Some points, each followed by its number:
24;30;27;30;22;43;33;33;27;23;23;22;24;26;31;26;37;34;25;29;88;26;26;28 0
25;19;22;19;20;17;23;26;19;13;20;40;24;19;22;21;22;26;20;20;22;25;17;18 1
32;31;43;20;22;31;23;26;28;40;25;18;26;24;69;21;41;29;25;74;32;22;27;22 2
29;47;18;18;24;30;28;23;64;31;24;15;24;27;36;15;31;28;62;29;30;29;27;27 3
45;26;39;17;24;23;24;16;26;34;22;18;25;25;36;35;31;27;25;40;26;26;28;23 4
20;18;18;28;23;24;57;31;22;18;47;19;25;30;14;36;19;23;22;19;18;27;20;22 5
33;34;61;16;23;29;30;39;29;33;28;31;26;20;43;26;43;29;29;47;31;31;43;23 6
15;17;15;26;23;20;24;15;18;15;20;20;23;32;12;30;14;21;20;15;13;23;19;33 7
29;31;32;18;22;38;30;42;26;23;28;26;26;26;40;12;45;43;29;30;115;23;26;26 8
31;44;41;11;23;28;31;25;62;24;25;26;26;27;33;25;28;27;60;29;29;26;31;38 9
25;27;22;25;22;31;28;24;26;42;31;24;26;24;127;32;80;30;27;78;36;21;30;13 10
25;22;31;23;22;27;38;21;23;20;109;22;26;21;22;17;24;25;22;20;23;19;26;23 11
34;30;29;29;21;29;23;18;27;31;27;18;26;24;87;22;55;30;28;85;35;20;28;35 12
22;18;22;45;23;16;38;21;19;21;31;30;26;26;14;22;12;21;18;16;15;23;19;18 13
29;20;19;30;29;21;26;34;21;26;27;36;30;28;23;25;17;23;22;22;18;21;26;28 14
30;31;40;32;24;41;30;35;44;36;30;13;25;23;36;25;33;25;46;36;28;28;31;20 15
28;40;23;27;23;35;32;30;30;35;26;17;26;25;50;18;46;30;31;45;32;24;44;20 16
29;27;25;22;22;21;25;32;26;37;27;26;25;22;127;42;55;28;27;99;30;18;27;29 17
29;35;36;28;24;33;31;19;64;23;25;40;26;29;28;21;25;26;69;28;26;26;28;24 18
38;23;127;27;24;32;28;28;30;22;24;24;27;26;23;34;29;25;30;25;22;31;28;34 19
27;34;43;35;23;42;26;31;27;24;28;18;24;28;37;21;49;45;25;31;127;23;26;19 20
21;23;25;32;19;24;28;18;23;16;27;22;24;25;20;51;21;26;25;21;33;25;22;23 21
34;37;17;33;24;35;31;20;32;74;26;16;28;26;31;37;31;27;34;35;26;20;34;40 22
32;32;31;18;24;35;42;32;37;30;33;33;25;24;25;25;29;28;27;26;33;21;32;19 23
10;16;15;91;30;14;22;23;16;20;17;21;25;66;12;43;12;21;19;13;12;127;15;43 24
20;19;32;37;23;26;29;34;20;24;109;27;24;22;18;27;14;23;19;17;17;14;22;16 25
12;16;16;114;34;12;22;22;16;15;20;16;26;43;11;46;13;20;15;14;12;127;16;31 26
New points follow, each followed by the numbers of its five nearest points above, nearest first.
27;28;26;21;22;34;30;20;26;28;25;30;25;23;127;33;92;32;29;71;45;31;31;48 10 17 12 2 16
49;17;25;21;23;17;20;24;18;28;21;22;23;26;15;24;15;21;19;15;14;18;17;29 14 1 7 13 4
35;28;26;40;25;25;23;17;27;28;25;19;25;24;127;24;47;28;24;111;34;14;26;30 17 12 10 2 16
27;53;24;25;23;41;31;21;41;54;30;17;26;23;43;15;44;33;39;42;39;23;41;39 16 22 15 3 23
18;17;31;19;33;18;24;126;20;20;24;53;42;23;19;46;16;22;22;18;15;26;21;27 14 1 23 5 13
36;48;39;30;25;36;28;26;37;35;29;26;26;23;36;29;52;35;35;42;46;23;49;22 16 6 15 23 4
35;61;33;22;23;45;24;22;39;51;27;22;24;24;42;21;48;34;36;37;45;30;46;26 16 15 6 22 23
33;36;32;28;25;36;30;31;32;69;24;36;28;22;25;19;31;27;33;32;24;21;36;30 22 23 15 16 4
12;16;20;21;21;12;23;19;17;16;18;29;23;22;12;22;11;21;17;15;13;21;16;25 7 1 13 14 21
19;17;30;24;52;19;21;126;19;23;22;101;52;23;17;19;13;22;23;17;14;22;17;13 14 1 23 13 6
15;16;28;17;22;18;20;23;17;22;15;20;23;27;11;21;14;21;21;15;13;19;16;33 7 1 14 13 21
32;19;127;43;24;17;22;24;23;24;32;19;25;23;18;19;19;22;26;20;16;26;25;26 19 6 4 15 13
30;34;34;23;27;22;25;25;32;64;24;30;27;25;32;40;30;27;35;31;24;18;37;44 22 4 23 15 14
40;38;59;25;27;45;23;18;32;37;27;48;25;21;39;25;45;30;35;43;35;18;35;29 6 4 23 15 16
30;30;17;18;24;46;24;22;26;17;26;21;24;25;33;21;36;35;25;28;68;19;26;36 0 23 8 16 21
26;37;38;21;24;23;26;17;72;30;25;27;26;29;27;28;25;28;56;29;28;22;29;35 9 18 3 15 23
26;54;23;27;24;41;28;23;40;32;31;22;25;24;44;36;50;32;38;40;44;16;41;27 16 15 23 3 6
31;41;23;29;24;31;27;17;33;46;25;16;26;27;33;16;43;30;29;35;30;25;37;16 16 15 4 23 22
31;30;27;31;22;41;39;28;28;28;53;23;24;25;26;24;28;30;26;22;38;16;38;14 23 15 5 16 14
30;39;27;38;23;40;29;24;31;31;31;18;27;27;41;22;44;31;32;31;43;20;66;13 16 15 23 6 4
19;16;13;20;21;15;21;23;17;23;20;17;25;29;13;14;13;21;17;16;13;20;18;19 7 1 13 14 21
30;52;36;18;23;47;36;29;46;36;32;27;27;22;32;11;36;30;37;28;42;18;34;22 23 15 16 9 3
35;32;23;26;23;33;29;22;26;28;32;14;27;25;31;28;28;27;28;27;29;24;83;33 16 23 4 15 6
13;16;11;18;22;15;21;16;17;21;17;20;23;22;11;35;12;20;18;14;13;28;14;25 7 1 21 13 14
